[172 127 159 110 139 142] = J406
[ 61  86 112 162  70 171] = J930
[145  89 144  64 125 180] = J452
[140 180 109 127 157  85] = J404
[165 126 171 126 135 118] = J798
[141 144 144 100 151 141] = J817
[ 86 109 180 140 127 157] = J106
[163 124 103 135 126 118] = J987
[180 157 127 110 140  86] = J78
order: [ 86 140 110 127 157 180] : J78
order: [142 139 110 159 127 172] : J406
order: [157 127 140 180 109  86] : J106
which: [135 126 118] : J987
which: [144 100 151 141] : J817
order: [ 64  89 125 144 145 180] : J452
order: [127 157 180 109  86 140] : J106

[119  81 144 159 135]  J34
[ 92 115 141 161 159]  J219
[155 135 187 145  97]  J276
[ 99 199 139 112 143]  J67
[ 86  96 195 135  89]  J740
[139  91 135 108 141]  J880
[187 155 135 146 138]  J284
order: [ 81 144 159 135 119] : J34
which: [108 141] : J880
which: [187 155 135] : J284
which: [155 135 187 145  97] : J276
order: [ 99 112 139 143 199] : J67

[155 101 145 141 142 117 135 162] -> J457
[ 87 135  91 130  57 121 116 109] -> J595
[146 107 118 136 124  98 140 142] -> J255
[127 178 139 115  91 165  76 174] -> J574
[101 145 155 117 142 140 162 135] -> J696
[131  87 126 145 134  75  95 131] -> J439
[116  88  91 135 130  57 121 109] -> J226
[139 125 177 148 153 139 115 134] -> J718
[139 132  80  78 154 139 127  78] -> J936
[131  87 126 145 134  75 134 147] -> J105
order: [162 155 101 145 141 142 117 135] : J457
order: [ 57  88  91 109 116 121 130 135] : J226
which: [146 107] : J255
which: [132  80  78 154 139 127] : J936
order: [135 162 140 142 117 155 145 101] : J696

[182 182 144 128  87]  J237
[113  86  79 123 174]  J190
[144 182 182 128  86]  J634
[174  79 124  86 113]  J693
which: [ 79 123 174] : J190
order: [113  79 123  86 174] : J190
order: [ 86 128 144 182 182] : J634
which: [ 86  79 123 174] : J190
order: [182 182 128  86 144] : J634
order: [ 79  86 113 123 174] : J190

[167 155 153 136 112 173 137 102] = J28
[173 153 137 136 167 112 103 155] = J967
[141 104 136 121 188  79 133  80] = J453
order: [102 112 136 137 153 155 167 173] : J28
which: [155 153 136] : J28

[157 136 169 140 153  81 143  73  77] : J131
[136  78  81 140 143 158  73 153 169] : J115
[153 140 157 136  81  73  78 169 143] : J782
which: [ 81  73  78 169 143] : J782
which: [169 140 153  81 143  73  77] : J131
order: [ 73  77  81 136 140 143 153 157 169] : J131
order: [169 136  78  81 140 143 158  73 153] : J115
order: [169 153 140 143 157  78  81 136  73] : J782
which: [157 136 169 140] : J131

[124 104 143 143 124 145] : J518
[121 116 119 152 116 121] : J494
[143 103 143 124 124 145] : J450
[153 103 112  69 135 104] : J581
[116 153 121 121 119 116] : J820
order: [145 124 143 143 104 124] : J518
order: [145 124 124 143 103 143] : J450
order: [116 119 116 121 152 121] : J494

[101 168 113 112 153  95 116 135  63 158 123 131 168] -> J330
[153 101  63 116 123 168  94 113 150 158 135 131 112] -> J154
[116 135 168 168 152  95  63 113 123 111 101 158 131] -> J980
[101 116 112 168 113 135 168  95 152 123 131 158  63] -> J610
which: [168 152  95  63 113 123] : J980
order: [168 131 123 158  63 135 116  95 153 112 113 168 101] : J330
which: [ 63 116 123 168  94 113 150 158 135 131] : J154
order: [131 112 153 101  63 116 123 168  94 113 150 158 135] : J154
order: [131 158 101 111 123 113  63  95 152 168 168 135 116] : J980
which: [158 135] : J154
order: [168 113 135 168  95 152 123 131 158  63 101 116 112] : J610

[157  97  74  66 130 109 163  89 175 157 101] = J206
[137 139 110  91  94 117 116 158 109 173 159] = J298
[139 117  91 158 116 159 109  94 110 172 137] = J198
order: [117 159 158 137 172 139 116 109  94 110  91] : J198
order: [ 91  94 109 110 116 117 137 139 158 159 173] : J298
which: [117  91 158 116 159 109  94 110 172] : J198
order: [109  94 110 172 137 139 117  91 158 116 159] : J198

[147 144 117 117 128 158 138 125 103 130 143 135 115  98 143 158 135 156
 127 105 155  79 114 146 104]  J353
[158 138 115 117 147 146 144 105 128 104 130 156 135 127 143 125 155 103
 157 144 114 135  98 117  79]  J702
[128 127 138 146 158  79 103 155 143 135 130 114  98 147 144 135 156 117
 158 115 125 117 144 105 104]  J988
order: [ 79 158 138 115 117 147 146 144 105 128 104 130 156 135 127 143 125 155
 103 157 144 114 135  98 117] : J702
order: [ 79  98 103 104 105 114 115 117 117 125 127 128 130 135 135 138 143 144
 144 146 147 155 156 157 158] : J702
order: [ 79  98 103 104 105 114 115 117 117 125 127 128 130 135 135 138 143 144
 144 146 147 155 156 158 158] : J988
order: [135 114 144 146 117 130 158 117 105 128 158 143 127 155 135 147 156 125
 144 115  79 138 104  98 103] : J988
which: [117 147 146] : J702
order: [125 117 144 105 104 128 127 138 146 158  79 103 155 143 135 130 114  98
 147 144 135 156 117 158 115] : J988

[160 135 105  58]  J925
[160 105 135  62]  J754
[139 110 160 144]  J640
[ 99  89 171 136]  J728
[156 154 128  93]  J271
[136 125 155 163]  J549
[110 144 139 159]  J448
[ 85 128  98 127]  J182
[ 86 126 135 173]  J17
[160 135 105  61]  J474
order: [110 159 139 144] : J448
order: [ 61 105 135 160] : J474
order: [163 155 125 136] : J549
which: [160 135 105  61] : J474
order: [159 139 144 110] : J448
which: [135 105  58] : J925
which: [105  58] : J925

[185 175  97 109] : J999
[140 133 133  88] : J325
[ 94  96 154  95] : J137
[106 107 146  90] : J534
[143 136 149  91] : J639
[106 146  90 112] : J52
[113 114 137 162] : J709
[145 137 161 112] : J281
[149 139 156 106] : J629
[185 175 157 120] : J294
which: [107 146  90] : J534
which: [185 175  97 109] : J999
order: [107 146  90 106] : J534

[126 132 163 158 153 161] = J901
[ 95 131 157  49 131 125] = J771
[ 78  63 145 151  82 119] = J173
[116  95 131 154  49 119] = J722
[163 132 126 158 106 139] = J476
which: [163 132 126 158] : J476
which: [ 95 131 154  49] : J722
which: [78 63] : J173
which: [131 154] : J722

[156 137 102 177]  J216
[182 191  59 106]  J552
[159  96 155  97]  J158
[117 144 138 107]  J520
[146 125 115 176]  J493
[199 105 119 168]  J734
[176 146 126 115]  J318
[144 117 131 107]  J126
[144 117 132 107]  J504
[114 148 138 133]  J701
[144 117 139 107]  J377
[126 145 105 167]  J762
which: [117 144 138] : J520
order: [107 144 117 132] : J504
which: [145 105 167] : J762
order: [138 107 117 144] : J520
order: [107 144 117 139] : J377
order: [146 115 125 176] : J493
which: [126 145] : J762

[ 90 129 131 102 138  51 112 134] -> J853
[164 149 136 121 126 134 143  66] -> J553
[121 134 164  66 149 136 126 144] -> J291
[138 130 129 112 134  51 102  90] -> J436
which: [164  66 149 136 126 144] : J291
order: [ 51  90 102 112 129 131 134 138] : J853
order: [134 112  51 138 102 131 129  90] : J853
order: [ 66 121 126 134 136 143 149 164] : J553
which: [143  66] : J553
order: [ 90 138 130 129 112 134  51 102] : J436
order: [121 134 149 126 136  66 164 143] : J553

[156 133 156  61 127 139 127 139 148 188 113 111 121]  J898
[127 156 113 156 111  61 139 121 188 133 127 149 139]  J809
[101 130 128 156 130 115 114 127 133  86 141 133 152]  J409
[171 131 141  68 132 127 139 132 129 196 112 125 105]  J698
[104 129 142 131 123 109 129 135 148 106 132 116 149]  J389
[ 61 127 156 156 139 133 139 111 114 121 127 148 188]  J192
order: [ 86 101 114 115 127 128 130 130 133 133 141 152 156] : J409
order: [121 111 113 188 148 139 127 139 127  61 156 133 156] : J898
order: [ 61 111 113 121 127 127 133 139 139 148 156 156 188] : J898
which: [171 131 141  68 132 127 139 132 129 196 112 125 105] : J698
order: [139 139 148 156 113 188 127  61 111 156 127 133 121] : J898
which: [101 130 128] : J409

[131 152 138 121 109 137 135 144 101  81]  J668
[130 128 118 140 127 130 126 121 125 124]  J121
[133 127 129 138 126 136 129 122 125 116]  J335
[127 133 131 167 126 123 118 108 117 122]  J742
[123 136 113 168 126 114 115 110 113 130]  J646
[137 128 128 157 125 143 126 111 121 103]  J834
[128 129 157 125 143 126 111 121 103 134]  J238
[124 138 131 190 125 115 110  97 108 122]  J280
[130 129 127 143 127 131 125 119 124 121]  J203
[129 129 127 127 127 130 129 128 126 123]  J859
[126 149 131 124 113 127 130 141 104  98]  J177
which: [128 128 157 125 143 126 111 121 103] : J834
order: [103 137 128 128 157 125 143 126 111 121] : J834
order: [130 113 110 115 114 126 168 113 136 123] : J646
which: [130 126 121] : J121

[108 129 112 147 128  84  92 136 122] = J172
[117 128 113 185 131 106 110 126 156] = J130
[ 84 136  92 122 147 128 108 128 112] = J944
order: [122 136  92  84 128 147 112 129 108] : J172
which: [113 185 131] : J130

[192  85  96 106 187  72 189 104  96  71  93 131  90  90] : J971
[108 109 144  85 112 137 111  96 108 110  86  95 103 110] : J717
[117 118 120 141 114 116 120 144 141 129 118 142 118 126] : J700
[ 74 203 206 114  58 180  67 132 118 184 199  92 204 201] : J514
[163  75  79 156 166  87 171 143 151 103  73 168  75  90] : J918
[114 109 118 185 106 105 125 181 182 148  99 181 108 141] : J719
[117 118 160 144 109 147 118 150 144 157 152 138 157 165] : J805
[108 111  96 103 137 144 110  86 109 110 112  95 108  86] : J145
[ 63 178 169 154  63 188  65 156 163 195 168 126 173 177] : J93
order: [ 86  86  95  96 103 108 108 109 110 110 111 112 137 144] : J145
which: [117 118 120 141 114 116 120 144 141 129 118 142 118 126] : J700
which: [108 111  96 103] : J145
order: [147 118 152 138 160 157 109 117 157 118 150 165 144 144] : J805
which: [ 79 156 166  87 171] : J918
order: [ 71  72  85  90  90  93  96  96 104 106 131 187 189 192] : J971

[132 137 125 125 132 140 143 128 134 139 119 132 139 128 123 142 147 111
 145 131 121 131 149 130 129 132 114] : J41
[148 114 118 120 121 122 132 132 150 128 119 145 121 127 120 186 121 130
 132 113 117 155 131 129  99 134 110] : J590
[132 117 125 125 132 140 143 128 134 139 119 132 139 123 123 142 147 111
 145 131 121 131 149 130 129 132 114] : J386
[113 119 120 121  99 122 130 127 186 132 121 110 148 129 121 155 114 131
 132 119 128 132 134 150 117 118 145] : J732
[131 135 130 138 126 119 134 125 159 134 127 144 117 127 124 124 109 145
 147  99 118 121 125 135 131 136 133] : J813
[126 128 125 114 121 107 132 186 131 131 124 128 133 136 113 118 131 104
 152 144 122 128 132 151 124 124 106] : J108
[132 119 122 129 106 136 115 125 180 132 126 129 146 129 109 127 155 147
 136 110 143 119 125 128 119 127 113] : J344
[128 119 130 113 114 121 110 132 186  98 120 121 155 132 145 132 150 122
 127 148 118 121 117 120 129 134 131] : J370
[116 125 122 122 122 154 127 119 110 148 118 130  91 129 103 123 135 124
 143 143 140 122 132 171 128 133 122] : J802
[135 123 122 132 119 122 143 123  91 103 133 128 125 122 148 124 130 143
 154 140 118 116 110 122 127 129 171] : J879
which: [119 130 113 114 121 110 132 186] : J370
which: [128 119 127 113] : J344
order: [150 122 127 148 118 121 117 120 129 134 131 128 119 130 113 114 121 110
 132 186  98 120 121 155 132 145 132] : J370
order: [ 91 103 110 116 118 119 122 122 122 122 123 123 124 125 127 128 129 130
 132 133 135 140 143 143 148 154 171] : J879
which: [135 124 143 143 140 122 132] : J802
order: [ 99 110 113 114 117 118 119 120 120 121 121 121 122 127 128 129 130 131
 132 132 132 134 145 148 150 155 186] : J590
which: [ 91 129 103 123 135 124 143 143 140 122 132 171] : J802

[135 148 170 116 106 135]  J907
[169 148 125 106 135 116]  J364
[135 148 170 106 125 116]  J497
[134 125 116 106 169 148]  J428
which: [135 148 170 116] : J907
which: [169 148 125 106 135] : J364
order: [125 148 135 116 106 169] : J364
order: [106 116 125 135 148 170] : J497
which: [169 148 125 106 135 116] : J364
order: [116 135 106 125 148 169] : J364
which: [125 116 106 169] : J428

